(in the rows, 128 means zero)
Named turns come first, each shown by rows before and after it. Which turns, in which order, take the first row of each pair that follows to the second? Write the first one first, as in the answered first pair.
turn z_514:
[109 173 123 176 186  96 134 156 184 111  85  70 120 117 154 133  52 115
  85 177 101 147 155  94 170 108 168  80 109 109 121 113 161 132 136 126] -> [ 97 184  86 162 173  76 150 183 189 121 124  95 149 118 148 157 108 122
  73 188 104 156 133 106 167 137 170  84 104 100 134 117 139 164 154 129]
[120 127 133 139 125 112 115 120 129 145 132 128 134 133 132 127 137 124
 137 125 123 121 127 131 146 145 136 119 130 158 142 138 129 131 140 121] -> [125 122 135 135 119 107 114 124 125 144 133 134 135 136 124 125 141 125
 138 120 124 118 120 138 143 147 141 122 127 157 139 133 127 127 142 120]
[127 100 145 131 135 151 129 124 141 147 113 111 127 146 149  95  92 127
 137 102 126 144 239 126 124  96 113 109 114 148  85 155 156 123 122 141] -> [105 119 110 120 129 132 152 147 154 161 159 125 155 140 160 123 137 131
 125 120 126 149 235 123 129 127 116 100 119 146 103 170 142 173 136 146]
[119 118  81 118 129 117 137 129 146 122 132 170 155 134 129 159 134 132
  84 104 131 142 132  93 113 126 123 129 114 117 128 114 142 123 116 124] -> [130 110  89 116 126 118 129 124 138 116 119 175 154 138 116 152 128 131
  86  97 132 140 120 101 101 119 123 134 112 117 124 104 140 106 114 118]
turn z_677:
[186  50 170 154 146 144  83 123 129 117  66  74  87 144 177  97  94 154
 139  96 129 116 132 132 120  78  93 119  83 102  55 130 137  75 113 121] -> [186  37 160 134 126 123  78 159 108 141  88 105  96 148 154 100 165 157
 142 103 127 113  67 179  91 111  84 130  83 103  63 138 112  84 131 101]
[138 161 143 140 120 132 141 141 119 126 134 111  66 142 112 144 140 116
 129 123 156 145  95 167 101 132 155 145 154 104 109 110 148 177 129 145] -> [122 164 149 143 128 137 147 133 120 139 136 101  63 130 131 141 131 120
 135 128 154 142 120 157 114 128 152 133 163 114 114 125 154 193 127 150]
[135 158 108 132 144 130 127 113 163 103 128 135 152 125 139 152 107 140
 103 137 135 140 170  98 133 124 141 123 113 118 120 109 133 138 123 150] -> [141 144 100 116 124 110 120 146 151 107 146 159 161 136 114 156 156 140
 100 136 137 135 110 138 113 141 139 137 109 116 121 108 118 134 138 142]
[147 117 145 120  99 135 130 139 109 144 139 127 143 147 149 138 169 138
 162 130 128 109 130 141 134 119 123 123 152 145 128 147 116 148 150 118] -> [150 126 145 130 116 156 131 113 127 122 122 109 135 147 157 140 119 138
 154 122 137 116 172 108 152  96 130 123 145 135 122 132 132 135 140 132]
turn z_871:
[132 139 125 134 135 142 117 127 129 122 132 133 117 119 139 131 116 125
 119 116 121 146 148 127 133  97 131 136 117 129 135 121 127 109 115 115] -> [140 131 126 128 128 134 114 139 120 125 130 142 119 125 127 128 139 124
 123 117 116 145 123 146 121 108 127 141 116 131 136 120 120 102 118 106]
[127 125  97 122 114 110 134 143 157 125 150 147 138 156 102 140 152 133
  98 125 142 135  79 137 145 130 129 130 115 115 128  99 122 112 144 147] -> [120 131 125 140 140 135 129 104 159 120 120 111 116 145 132 125  82 126
 112 118 138 133 145  99 168  98 126 115 127 126 118 104 146 108 127 152]
[134 136 177 151 165 125 114 114  92 146 150  85  83 119 169 105  79 133
 187 135 133  93 180 139 131 129 140  99 172 170 113 168 162 145 121 121] -> [145 133 128 127 135  90 120 176  91 149 199 133 117 137 123 131 185 139
 167 145 143  99  83 195  99 182 142 125 160 154 127 157 125 156 152 115]

Each pair is two turns apart.
[121 126 122 128 120 128 139 138 114 161 140 128 112 108 148 118 147 131
 159 176 108 119 114 153 124 146 119 127 131 156 119 174 132 142 136 112] -> [134 133  98 123 115 125 144 153 120 142 147 149 129 122 127 135 169 131
 139 171 119 127  93 159 123 162 129 143 118 134 119 154 123 129 141 115]
z_871 z_514
[101 111 165 126 156 141 134 132 109 171 139 102 117 107 179 131 113 136
 161 128 112  84 137 120 121 114 119 126 153 154 130 154 127 159 122 105] -> [154 101 134 117 136 135 123 157 125 111 125 140 133 151 112 146 133 137
 132  97 134  94  71 151  91 118 154 167 119 110 120  92 115  87 122 112]
z_677 z_871
[130 131 123 147 140 127 159 123 128 132 148 142 141 126 101 133 151 124
 129 152 118 139 120 128 127 116 127 132 127 121 144 135 119 152 122 139] -> [122 129 126 152 145 129 157 116 127 134 145 133 143 121 111 129 144 126
 133 160 116 134 132 121 132 112 126 130 125 126 145 144 123 154 117 141]
z_871 z_514
[149 146  87 128 115 132 125 137 159  85 122 153 157 152  91 151 135 134
  72 110 153 153 105 126 115 133 155 142 102  82 139  80 123  94 132 156] -> [ 93 159 119 149 147 147 137 100 152 137 129 102 138 107 174 140  98 134
 107 143 132 144 199  78 156 120 131  93 135 122 149 145 141 172 126 151]
z_677 z_677
[111 164 112 142 136 115 142 125 123 166 153 111 100 114 192 123 133  99
 114 142 125 106 155 144 137 139  99 129 135 155 150 150 120 148 116 122] -> [141 146 113 130 121 106 124 146 111 159 137 139  95 136 144 116 165 101
 111 129 130 104  89 183 105 143 103 158 122 146 145 129 109 102 122 108]
z_514 z_514
[144 161 102 150 117 140  99 120 155  79 142 131 157 130 112 132  85 117
 113 119 132 139 139  83 155 101 144 130 116 114 119  89  98 100 132 160] -> [157 120 129 135 101 123  76 139 112 113 129 146 137 131  84 109 124 118
 141 115 118 125  66 143 118 106 128 146 127 131 120  99  86  80 145 129]
z_677 z_514
[130 181 129 143 122 143 109 121 156 146 117 108 139 130  94 106 117 139
 125 148 161  91 124 116 143 104 200 165  99 107 156 103 125 109 120 147] -> [132 159 149 134 117 130  93 134 128 173 112 115 124 126  86  88 139 137
 142 151 148  77  88 145 123 107 188 171 110 121 160 115 117 110 124 127]
z_677 z_514
[ 82 137 135 116 134 107 133 158 125 154 148 122 126 118 156 139 162 111
 135 152 124 110 144 127 137 135  97 127 151 145 125 152 107 151 125 126] -> [ 84 132 147 117 134 109 129 155 115 156 143 120 114 120 152 132 157 110
 141 151 121 106 141 134 132 130  94 129 151 148 125 152 108 144 125 123]
z_871 z_871
[198 118 168  78 132 160  86 125 111 121 125 163 108 174  80 103 116 141
 110 152 124 100 111 124 130 141 101 113 166  93 132  64 123 142  83  98] -> [196 134 143  80 132 165 102 123 138 100 138 164 129 176  84 120 112 142
  90 156 135 111 132 103 145 146 113 110 156  76 134  53 122 148  85 115]
z_871 z_514
[107 126 108 110  95 106 150 164 135 151  99 158 120 145 138 166 145 104
 122  95 139 162 144 141 139 147 143 165  75 141 128 121 140 150 160 162] -> [ 95 127 118 119 103 113 152 145 138 158  95 145 114 133 162 159 124 100
 132  96 133 160 176 123 153 135 135 153  85 150 125 137 150 163 155 165]
z_871 z_514
[129 124 173 124 127 132 139 115 119 144  98 106  95 110 136  90 129 131
 136 115 131 142 128 146 110 109 106 103 124 135  92 128 141 148 111 100] -> [141 118 165 118 120 125 136 127 119 136 100 117 103 120 113  93 146 132
 132 108 135 141  94 163  98 119 110 115 116 126  92 119 133 131 114 100]
z_677 z_677
[122  96 134 149 140 163 145 116 149 131 147 111 158 130 177 128 152 117
 113 121 128 137 160 128 156 153 134 128 122 126 133 157 166 174 119 138] -> [152  79 161 155 144 170 126 103 131 114 107 110 130 144 156 102 119 110
 123  98 127 133 144 142 141 127 140 140 116 125 117 135 174 119 106 129]
z_871 z_677
[135 127  91 138 124  93 114 115 178  89 138 120 112 118 155 148 104 134
 117 105 137 113 169 134 144 126 118 156  99 134 126 136 123 137 105 168] -> [146 123  81 133 114  85 110 133 173  88 144 137 117 127 136 153 129 137
 114 102 136 117 136 155 130 135 119 167  95 130 126 125 113 125 109 165]
z_514 z_514
[128 157 122 127 130 139 138 115 160 127 132 113 139 115 148 140 102 148
 120 132 125 139 202  86 156 122 147  99 130 128 143 128 139 152 128 134] -> [138 149  94 110 102 110 134 162 152 132 164 150 154 126 110 152 176 148
 111 136 127 138 123 133 127 158 145 116 125 119 152 121 115 152 151 127]
z_871 z_871
[ 77 156  90 162 153 114 144  95 182 100 171 139 128 123 160 129 164 127
  92 173 115 108 110 108 165 135 129  94 151 122 133 135 145 132 153 185] -> [110 143  82 156 141 112 134 108 181  71 155 160 128 146 121 128 163 125
  84 153 122 110  66 130 140 131 139 117 132 103 127 103 140  85 152 185]
z_677 z_514
[121 143 101 122 120 140 150 132 153 118 160 132 147 140 128 167 146 120
 106 117 130 136 129 113 127 153 130 132 114 102 128 115 116 146 126 150] -> [105 130 127 119 117 136 143 135 124 156 164 125 132 120 146 156 163 118
 134 132 115 124 119 132 125 159 107 119 132 132 134 146 114 173 132 130]
z_514 z_677
[143 118 135 129  77 137 121 105 126  97 139 125 142 152 103 122 131 129
 131 102 142 135  96 158 119 136 151 126 127 109 133 101 132  96 124 115] -> [ 98 138 126 137  89 134 140 104 136 129 175 110 151 127 151 136 146 133
 135 131 137 137 137 131 144 154 138  96 151 129 145 138 130 167 132 124]
z_677 z_871
[139 131  73 136 116 116 149 146 165 110 168 163 191 128 103 174 156 131
  89 141 147 158 103 128 109 165 159 148 121 112 133 125  99 165 138 147] -> [117  97 174 153 151 143 122  88 109 172 109 101 120  85 161 111  81 120
 160 148 118 125 162 117 121 108 124 119 162 176 118 180 132 174 117 113]
z_677 z_871
[103 123 108 141 130 107 160 126 141 107 136 146 107 114 122 135 100 127
 100 118 101 113 162  73 154 164 134 107 126 133 122 125  94 134 113 142] -> [114 112 105 131 111  91 155 146 133 118 146 168 112 121 103 138 144 129
 103 118 101 111 109 105 129 181 130 117 121 133 126 125  78 129 123 133]
z_871 z_871
[173  75 169 133 135 129  68 134 110  81 191 128  92 139 108 131 136 141
 158 146 139 123 122 158 137 134 153 173 160 104 119  92 125 125 151 152] -> [153  93 141 133 131 124  85 141 125  88 226 129 113 131 131 151 159 146
 148 165 141 127 137 147 149 153 149 162 165 106 132 106 121 165 158 164]
z_871 z_677
[134 141 112 134 136 157 149 113 134 128 105  98 138 126 135 109  74 140
 131 131 126 123 148 101 144  88 124 105 155 128 109 137 134 134 121 134] -> [132 154  72 119 120 137 169 144 151 122 143 123 169 137 116 138 123 145
 109 138 139 131 118 112 139 118 135 111 148 113 122 127 116 150 133 145]
z_871 z_871
[128 118 139 115 132 111 140 129 125 153 135 107 117 119 146 123 144 127
 147 129 123 115 132 114 123 132 118 119 136 150 137 137 134 140 139 120] -> [138 125 136 122 139 123 141 116 141 126 123  99 118 123 145 123 113 128
 139 119 128 119 153  96 132 117 131 123 128 138 129 122 142 123 134 131]
z_514 z_677
[129 147 139 121 111 124 106  89 118  94 141 122  94 147 137 149 139 111
 155 110 137 117  92 131 132 103 157 126 152 156  66 102 129  87 109 191] -> [104 151 133 113 105 113 116 103 114 123 174 130 105 134 153 160 176 112
 158 129 132 114  82 141 134 121 145 118 164 170  77 128 115 131 125 187]
z_871 z_677
[120 146 144 102 107 101 106 157  92 180 144 134 115 127 132 122 183 143
 139 126 101 109 102 127 122 150 103 125 142 127 146 157  96 149 138 121] -> [164 158 130 111 117 122  98 138 125 103 103 138 121 157  96 127 125 142
 109  88 119 125 119 103 124 120 138 146 107  86 130  96 115  73 119 145]
z_677 z_677
[146 134 116 131 149 126 115 142 160  85  95 120 156 151 107 143  90 133
 100  99 156 157 136 151 131  97 155 139 118  84 116  90 151  85 160 112] -> [119 151 103 135 160 125 133 136 177  96 123 106 170 134 140 157  91 132
  95 115 161 161 180 124 155 107 152 121 124  91 125 112 154 128 163 125]
z_514 z_514
[ 80 135 126 131 129 122 141 148 119 163 139 137 136 127 155 128 159 124
 128 134 115 120 113 119 124 146 121 114 135 136 143 154 112 156 138 113] -> [ 87 158 101 140 137 130 148 142 147 127 140 135 150 140 149 140 134 123
 106 131 128 131 141  89 136 137 138 115 120 113 139 131 116 148 132 131]
z_677 z_514
[113 121 115 123 133  89 137 135 121 169 151 137 131 112 148 123 187 122
 110 161 117 133 150 145 126 166 107 120 144 127 157 151 104 162 153 110] -> [153 132 112 139 146 117 132 103 155  96 100 127 128 138 123 122 104 119
  87 125 139 144 186 107 134 123 141 136 114  91 134  92 128  87 129 138]
z_871 z_677
[107 132 125 126 137 135 127 123 123 136 130 120 123 116 149 120  98 124
 121 133 124 118 158 113 143 114 131 124 125 124 133 143 133 139 121 126] -> [111 121 116 114 119 119 123 150 110 148 142 139 132 124 128 122 140 127
 122 135 126 114 107 150 120 131 128 136 124 121 137 142 120 134 134 117]
z_677 z_677
[143 114 143 135 142 129 127 112 116 125  98 119 120 132 122 116 131 110
 133 131 117 119 116 142 136 122 131 138 137 134 125 118 126 109 120 113] -> [133 136 128 137 149 136 139 105 135 112 107 111 130 134 133 124 115 114
 122 133 127 126 147 119 152 125 133 130 137 124 126 111 130 124 115 127]
z_871 z_871
